Each row is where one point has got to under a steady rotation. How many ticks took it there?
The counts run from 0 to 279.
[-4.84  2.81  1.15  3.70  0.52 -1.38 -0.65 -2.72 -3.30  1.47 -2.08 -1.20
 -0.39  2.63 -1.41  0.89 -3.38  0.89  1.48  3.04  1.47 -2.86 -4.63 -0.65
  3.21 -1.66  0.76  3.02 -1.69 -0.79 -0.50 -1.51 -1.13 -0.45 -4.79  4.42
  2.20 -2.13  2.44  1.39 -2.18 -0.75  0.53 -0.66  1.57 -2.42  1.55 -1.84
 -0.23  1.88  2.68  3.37  1.85 -0.86  2.36  1.27  2.58  3.29 -1.50] | 36
[-1.40  3.44  2.74  3.35  2.24 -0.82 -3.27 -2.31 -2.31  3.11 -3.78  0.56
  1.31  0.67  0.48  0.96 -0.63 -0.02  2.17  3.69  1.54 -4.12 -4.61  0.26
  3.18  0.04 -0.15  0.76 -1.56 -0.61 -1.35  0.65 -3.10 -2.15 -3.03 -0.06
 -0.95 -2.91  2.87 -0.08 -0.07 -3.82 -0.92 -1.33  3.55 -0.98 -0.99 -4.30
 -1.82  1.08  1.92  2.16  1.33 -1.37  0.98  0.80  3.50  4.10 -2.15] | 7
[-3.84  3.61  3.06  3.96  2.93 -1.98 -4.10 -2.02 -2.34  1.82 -2.37  1.32
  0.51  2.97 -1.77  0.51 -0.97  1.00  1.61  1.94 -0.26 -4.55 -4.73  0.81
  1.91 -0.79  1.73 -0.12 -0.76  0.47 -2.41 -0.31 -2.44 -1.40 -3.07  1.26
  0.85 -2.18  1.90 -1.11 -0.36 -2.15 -0.17 -0.90  0.94 -3.51  0.12 -3.39
 -0.89  1.79  1.94  3.98  0.71 -2.78  1.93  1.98  2.94  3.75 -1.70] | 14
[-1.25  3.93  1.83  3.87  0.40 -1.51  0.44 -3.39 -4.15  3.82 -2.91  0.03
  1.98  2.84 -2.66  1.96 -3.09  1.39  2.01  2.38  1.86 -3.14 -6.13  2.32
  2.17 -0.54 -0.04  0.06  0.61 -1.41 -1.14  0.92 -1.24 -1.41 -3.86  1.34
 -0.50 -3.01  2.81  0.46 -1.30 -3.08 -0.77 -1.24  2.12 -2.32  0.17 -1.57
  0.17 -0.41  2.19  1.62  2.00  0.27 -0.44 -1.21  5.35  0.91 -1.05] | 277
[-2.42  3.27  3.04  3.26  0.63 -2.35 -2.55 -1.94 -4.32  2.79 -2.85 -0.49
  1.06  0.65 -1.00  1.29 -3.26  0.74  3.03  1.89  0.44 -1.62 -4.73  2.23
  4.67  0.13  0.41  0.31 -0.82  0.21 -2.10  0.21 -1.73 -1.91 -3.63  2.03
 -0.46 -3.01  2.20  0.83 -1.38 -3.75 -0.89 -2.83  2.70 -1.96 -0.18 -3.83
 -0.74  1.96  2.63 -0.80  0.85  0.24  0.35  0.17  3.53  3.82 -2.29] | 141
[-0.95  4.43  1.95  2.19  0.89 -0.23 -0.01 -3.97 -1.39  2.64 -3.20  0.03
  2.35 -0.15  0.13  1.41 -2.06 -0.09  0.14  5.13  0.83 -4.40 -5.43 -1.56
  2.58 -0.82 -2.00  1.27 -0.39 -1.19  0.01  0.70 -1.42 -1.06 -3.42 -0.10
  0.98 -1.72  2.80  2.47 -2.15 -3.53 -0.52 -0.56  3.84 -0.60  1.47 -2.89
 -0.92  1.04  2.68  2.27  1.46 -0.90  2.88  0.35  4.66  2.71 -1.54] | 231
[-3.24  3.63  1.05  4.18  0.79 -1.49  0.07 -2.88 -3.67  2.11 -1.99 -0.32
  0.83  4.57 -2.39  0.50 -3.09  2.00  1.43  2.64  0.82 -4.02 -5.69  1.36
  1.11 -1.34  2.36  2.32 -0.57 -1.75 -1.97 -0.65 -1.52 -0.28 -3.48  3.92
  1.13 -1.75  2.27 -0.31 -2.15 -1.07 -0.12 -0.71  1.11 -3.08  0.75 -0.77
  0.86  0.43  1.78  4.04  0.66 -1.03  1.32 -0.57  4.47  1.68 -0.43] | 159
[ 0.10  3.46  2.84  2.43 -0.42 -1.83 -4.10 -2.05 -3.55  2.67 -2.11 -0.26
  1.73 -0.24  0.32  0.72 -3.32 -0.32  2.20  1.65 -0.84 -2.50 -5.02  1.09
  4.28 -0.65  0.68  0.00 -0.77  0.06 -1.71 -0.59 -2.98 -2.53 -2.95  1.51
  0.01 -2.04  1.58  1.13 -2.28 -3.21 -1.84 -2.90  3.41 -1.30  0.24 -3.35
 -0.53  2.85  3.32 -0.58  0.14  0.33  2.87  0.19  4.27  3.87 -1.55] | 252
[ 0.85  3.55  2.84  3.07 -0.05 -2.12 -3.68 -3.30 -2.08  2.60 -1.56  1.14
  2.29  1.55 -0.73 -0.15 -2.78  0.20  0.65  0.56 -1.34 -3.71 -6.56  0.59
  1.81 -2.25  0.00 -2.05  0.11 -0.33 -1.92 -1.02 -1.88 -2.67 -3.85 -0.05
  2.30 -1.16  0.99  0.91 -1.74 -2.69 -1.67 -1.62  2.13 -2.77  1.57 -2.13
  0.85  2.27  3.61  2.34  1.59 -1.48  3.89  0.92  4.76  2.05 -1.05] | 245
[-0.45  3.03  2.74  3.33 -0.30 -1.89 -5.03 -1.97 -3.38  1.90 -1.41  0.87
  1.47  1.20 -1.28  0.07 -3.27 -0.14  0.70  0.67 -1.53 -3.78 -5.82  0.24
  2.67 -0.91  1.79 -1.04 -0.45  0.25 -1.93 -1.84 -2.57 -1.68 -2.64  1.86
  1.09 -1.57  1.49  0.09 -2.26 -1.56 -1.67 -2.49  2.04 -2.03  1.40 -1.75
  0.13  2.74  3.40  2.15 -0.02 -0.74  4.50  0.87  4.89  3.52 -0.62] | 248
[ 0.94  4.53  0.91  3.15  0.08 -0.82 -1.55 -3.09 -2.88  2.30 -2.58 -1.31
  2.05  2.02  0.59 -0.79 -2.50  0.97  2.41  2.81  0.71 -3.53 -6.89  0.02
  1.84 -1.62  1.06  2.38 -2.86 -2.80 -1.15  0.04 -2.11 -1.01 -2.33  2.38
  0.20 -1.56  2.78  1.28 -2.29 -2.91 -1.98 -1.02  3.22 -1.50  0.56 -0.80
 -0.41  0.01  2.42  2.91 -0.23 -0.33  2.10 -1.90  5.53  1.74 -0.38] | 51
[-2.62  2.44  2.43  3.32 -0.46 -1.60 -4.35 -2.25 -3.44  2.71 -1.80  0.01
  0.12  1.93 -1.70  1.87 -3.17 -1.47  2.00  0.93  0.48 -2.67 -4.13 -0.05
  4.14 -0.96  0.80  0.27  0.66  0.54  0.14 -1.39 -2.43 -2.21 -4.97  2.27
  0.72 -3.18  1.19  0.30 -1.86 -0.71 -0.29 -1.95  2.14 -2.23  0.58 -3.56
 -1.44  2.82  3.48  1.76  2.43 -0.28  2.79  2.31  2.78  3.46 -1.61] | 258
[-2.97  4.57  3.25  3.33  3.11 -2.22 -2.95 -1.68 -2.42  1.92 -2.49  0.19
  1.21  2.17 -1.03 -0.10 -1.13  1.53  2.42  2.39 -1.22 -3.64 -4.65  2.21
  2.19 -1.04  1.50  0.57 -1.79 -0.10 -3.97  0.65 -2.37 -1.24 -2.78  1.44
  0.54 -1.81  1.80 -0.40 -1.07 -4.07 -0.75 -1.58  1.65 -3.39 -0.60 -3.95
 -0.72  1.47  1.66  1.90 -0.44 -2.02  0.84  0.45  3.59  3.33 -2.05] | 17
[-2.74  3.05  3.08  3.42  0.41 -2.28 -1.75 -2.23 -3.91  3.10 -2.75 -0.50
  0.72  1.06 -1.69  1.67 -3.71  0.51  2.93  1.50  1.31 -1.38 -4.76  1.88
  4.81 -0.53 -0.43 -0.36 -0.29  0.56 -1.05  0.13 -1.07 -2.27 -4.74  1.56
  0.45 -3.15  2.00  0.92 -1.10 -3.08 -0.53 -2.09  2.42 -2.34  0.41 -3.74
 -0.98  2.03  2.82 -0.18  2.68  0.04  0.10  0.57  3.10  3.34 -2.46] | 143
[-3.15  4.13  1.73  3.54  0.68 -1.50 -1.93 -2.54 -3.88  3.01 -1.37  0.16
  0.87  5.04 -3.15  1.80 -2.63  0.63  2.05  1.46  0.12 -3.89 -4.86  2.13
  1.63 -1.27  3.14  1.49  1.16 -0.90 -1.37 -0.50 -2.24 -1.20 -4.25  3.31
  0.60 -2.42  1.31 -1.05 -2.41 -0.72 -0.34 -1.49  0.77 -3.32 -0.47 -2.60
 -0.51  0.85  2.21  3.31  1.40 -0.66  1.19  0.45  4.03  1.38 -1.00] | 270
[-1.05  3.58  0.67  3.96  0.09 -1.31 -0.97 -3.46 -2.52  2.06 -1.70 -0.85
  0.88  4.32 -1.00 -0.31 -3.02  1.23  1.43  1.70  1.15 -3.84 -6.80 -0.25
  0.95 -3.13  1.28  2.21 -1.55 -2.29 -0.44 -0.98 -1.55 -0.84 -4.20  3.12
  2.37 -1.44  1.93  0.95 -2.19 -0.99 -0.82  0.29  1.36 -2.91  1.41 -0.38
  0.42  0.64  2.58  4.99  1.66 -1.08  2.89  0.15  4.26  0.72 -0.34] | 46
[-3.45  5.45  1.16  2.68  0.28 -1.52 -1.06 -3.18 -2.71  2.18 -0.80 -0.73
  1.36  4.33 -3.34  1.04 -2.95  0.68  2.31  1.48 -0.49 -2.94 -5.24  0.30
  1.47 -2.47  0.77  1.64  1.13 -0.72  0.03  0.50 -0.40 -0.26 -4.89  2.46
  2.22 -2.44  1.47  0.57 -2.75 -1.25  0.24 -0.67  0.19 -3.83  1.31 -2.25
 -1.35  0.80  2.68  3.96  1.16 -1.20  1.73  0.16  4.46  0.22 -1.14] | 213
[ 1.38  4.44  0.78  3.09 -0.32 -0.95 -1.45 -3.39 -2.78  2.28 -2.61 -1.43
  2.26  1.66  0.78 -0.89 -2.55  1.16  2.70  2.59  0.94 -3.05 -7.25  0.10
  1.85 -1.65 -0.03  2.18 -2.68 -2.68 -0.78  0.49 -1.74 -1.17 -2.74  1.51
  0.40 -1.89  2.78  1.61 -1.87 -3.37 -1.98 -0.79  3.25 -1.25  0.83 -0.85
 -0.58 -0.04  2.53  2.56  0.06 -0.36  1.91 -1.93  5.49  1.68 -0.56] | 52
[-3.80  5.78  1.18  2.92  0.36 -1.44 -1.24 -2.95 -3.03  1.96 -0.82 -0.43
  1.44  4.42 -3.26  1.04 -2.91  0.70  2.06  1.81 -0.89 -3.14 -5.50  0.34
  1.33 -1.81  1.50  2.07  0.72 -0.76 -0.02  0.10 -0.58  0.09 -4.23  3.03
  1.74 -2.12  1.68  0.35 -3.22 -1.11  0.19 -0.62  0.50 -3.65  1.21 -2.06
 -1.33  0.41  2.56  3.95  0.25 -1.21  2.00 -0.26  4.45  0.66 -0.73] | 214
[-4.45  4.22  2.14  2.80  1.70 -1.30 -0.05 -2.22 -3.30  2.91 -2.30 -1.17
  0.79  2.84 -1.12  1.45 -2.16  0.97  2.79  4.08  0.75 -3.26 -3.59  1.56
  3.29 -1.08  1.45  3.54 -0.75 -1.05 -1.94  0.37 -2.09 -1.24 -4.16  3.67
  0.54 -2.18  1.94  0.88 -2.30 -2.69  0.38 -1.40  2.28 -2.55 -0.78 -4.17
 -0.34  1.37  1.68  1.43  1.21 -0.62  0.15  0.50  2.49  3.35 -2.16] | 151
[ 0.64  2.34  1.95  4.42 -0.13 -1.15 -3.48 -3.34 -3.50  3.46 -3.35  0.99
  1.51  2.16 -1.17  1.45 -2.52 -0.21  1.40  1.41  2.42 -3.64 -6.79 -0.28
  2.47 -0.27 -0.05 -1.38 -0.19 -0.88  0.06 -0.70 -2.39 -2.17 -3.70 -0.14
 -0.55 -3.23  2.84 -0.41 -0.29 -1.78 -1.76 -1.24  2.76 -1.33  0.31 -1.32
 -0.68  0.53  3.19  3.44  2.62 -0.30  1.62  0.56  4.84  2.12 -0.68] | 0
[-1.36  3.80  2.06  2.82  0.87 -0.50 -1.20 -4.06 -0.97  2.38 -2.59  1.05
  1.83  1.04 -0.62  0.98 -2.12 -0.38 -0.76  3.80  0.69 -5.01 -5.62 -2.04
  1.87 -1.79 -1.93  0.12  0.20 -0.74  0.25 -0.41 -1.30 -1.29 -4.12 -0.48
  2.29 -1.60  2.05  1.71 -1.72 -2.37 -0.32 -0.06  2.55 -1.77  2.05 -2.53
 -0.15  1.39  2.99  4.19  2.55 -1.88  3.63  2.09  4.01  2.30 -1.49] | 234
[-1.72  6.37  1.35  1.93  0.24 -1.27  0.07 -3.06 -3.49  2.19 -1.72 -0.95
  2.55  2.40 -1.94  0.65 -2.96  1.15  2.14  3.40 -0.79 -3.23 -5.62  0.98
  1.66 -1.03  0.91  2.77 -0.20 -1.82 -0.93  1.23 -1.03  0.17 -2.90  2.54
  0.20 -1.71  2.60  1.32 -3.85 -2.95 -0.63 -1.59  2.04 -2.41  0.75 -1.77
 -0.85 -0.20  1.97  1.90 -1.08 -0.29  1.58 -2.17  6.16  1.27 -0.63] | 218
[ 0.67  4.77  1.47  2.37 -0.36 -0.39  0.29 -3.52 -3.32  3.13 -2.32 -0.43
  2.91  1.70 -0.62  0.84 -3.31  0.66  0.91  3.64 -0.10 -4.34 -6.17  0.60
  1.60 -1.18  0.82  2.02 -0.28 -2.39 -1.33 -0.08 -2.31 -1.01 -2.59  2.02
  0.44 -0.95  2.37  1.56 -3.56 -2.95 -1.48 -1.61  3.39 -1.23  0.44 -1.50
  1.09  0.20  2.52  1.55 -0.01  0.37  2.62 -1.78  6.05  1.61 -0.31] | 107
[-1.36  2.68  3.03  4.18  0.43 -2.58 -4.71 -2.02 -3.73  2.36 -1.72  1.25
  0.96  2.53 -2.59  0.77 -2.78  0.59  1.73 -0.44 -0.40 -2.87 -5.90  1.78
  2.86 -0.78  1.50 -2.17  0.21  0.69 -2.22 -0.96 -1.97 -2.15 -3.62  0.97
  0.81 -2.42  1.42 -0.67 -0.82 -1.95 -1.34 -2.08  1.10 -2.99  0.76 -2.19
 -0.05  2.24  3.13  2.07  1.17 -1.06  2.10  1.12  4.36  2.82 -1.62] | 135
[-1.70  4.93  2.02  2.98  0.95 -1.34 -0.39 -2.65 -4.22  3.41 -2.57 -0.33
  2.06  3.40 -2.11  1.42 -2.62  1.27  2.66  2.90  0.43 -3.63 -5.17  2.77
  1.92 -0.31  2.11  1.85  0.20 -1.77 -2.01  0.77 -2.21 -1.05 -2.96  2.65
 -0.93 -2.45  2.44 -0.01 -2.68 -3.02 -0.79 -1.93  1.95 -2.26 -0.92 -2.44
 -0.15  0.01  1.41  1.20  0.15  0.17 -0.08 -1.77  5.22  1.66 -0.89] | 274
[-4.77  5.11  1.67  2.48  0.68 -1.62 -3.31 -1.85 -2.93  1.18 -1.17 -1.48
  0.36  2.28 -1.51  1.02 -2.35 -0.46  3.35  2.66 -0.62 -2.18 -3.79 -0.25
  3.90 -1.22  1.34  3.34 -0.82  0.09  0.02  0.46 -1.66 -0.12 -4.01  3.57
  0.67 -2.99  2.00  0.87 -2.91 -1.76  0.38 -1.44  1.65 -2.77  0.40 -4.12
 -3.18  1.91  2.51  2.29  0.13 -1.35  2.27  0.84  2.86  3.50 -1.63] | 205
[-3.50  3.57  1.23  4.13  0.87 -1.45  0.04 -3.15 -3.58  2.19 -1.93 -0.03
  0.64  4.89 -2.56  0.86 -3.04  1.90  1.38  2.42  1.25 -3.94 -5.69  1.27
  1.06 -1.81  1.89  2.11 -0.15 -1.67 -1.89 -0.71 -1.41 -0.69 -4.19  3.50
  1.71 -1.70  2.04  0.03 -1.95 -1.13 -0.12 -0.34  0.78 -3.40  0.80 -1.13
  0.78  0.49  2.12  4.07  1.56 -1.11  0.95  0.14  3.93  1.05 -0.70] | 158
[-0.04  2.78  2.67  3.25  0.76 -0.80 -3.26 -3.52 -1.25  3.61 -2.77  1.42
  1.24  1.21  0.03  1.07 -1.28 -0.90  0.51  2.92  1.03 -4.92 -5.63 -0.79
  2.24 -1.63 -0.84 -0.81  0.10 -0.83 -0.35 -0.46 -2.61 -2.85 -4.28 -0.65
  1.30 -2.12  1.49  0.56 -0.73 -2.45 -0.88 -0.71  2.88 -1.69  0.40 -3.42
 -0.54  1.64  2.83  3.46  3.28 -1.54  2.90  2.51  3.29  2.76 -1.95] | 122
[-0.11  2.18  1.87  4.81  0.10 -1.16 -4.08 -2.79 -3.32  3.06 -3.32  1.24
  1.03  2.04 -1.36  1.42 -2.45 -0.28  1.02  1.47  2.62 -4.03 -6.58 -0.50
  2.74  0.05  0.50 -1.19 -0.18 -0.95  0.23 -1.02 -2.54 -1.85 -3.36  0.40
 -0.68 -3.20  3.25 -0.72 -0.12 -1.14 -1.30 -1.15  2.58 -1.30  0.58 -1.12
 -0.90  0.80  3.05  3.83  2.16 -0.66  2.35  0.79  4.66  2.70 -0.50] | 1
[-2.88  4.37  2.02  3.26  0.78 -1.39 -1.96 -2.18 -4.03  3.01 -1.43  0.10
  1.19  4.73 -2.96  1.71 -2.72  0.78  2.11  1.76 -0.03 -3.99 -4.88  1.96
  1.68 -1.07  3.04  1.79  0.86 -1.40 -1.62 -0.33 -2.53 -1.03 -3.46  3.53
  0.00 -2.72  1.66 -1.16 -2.68 -0.90 -0.34 -1.85  1.01 -3.20 -0.65 -2.44
 -0.20  0.63  1.82  3.18  0.41 -0.54  1.19 -0.23  4.13  1.49 -0.59] | 271
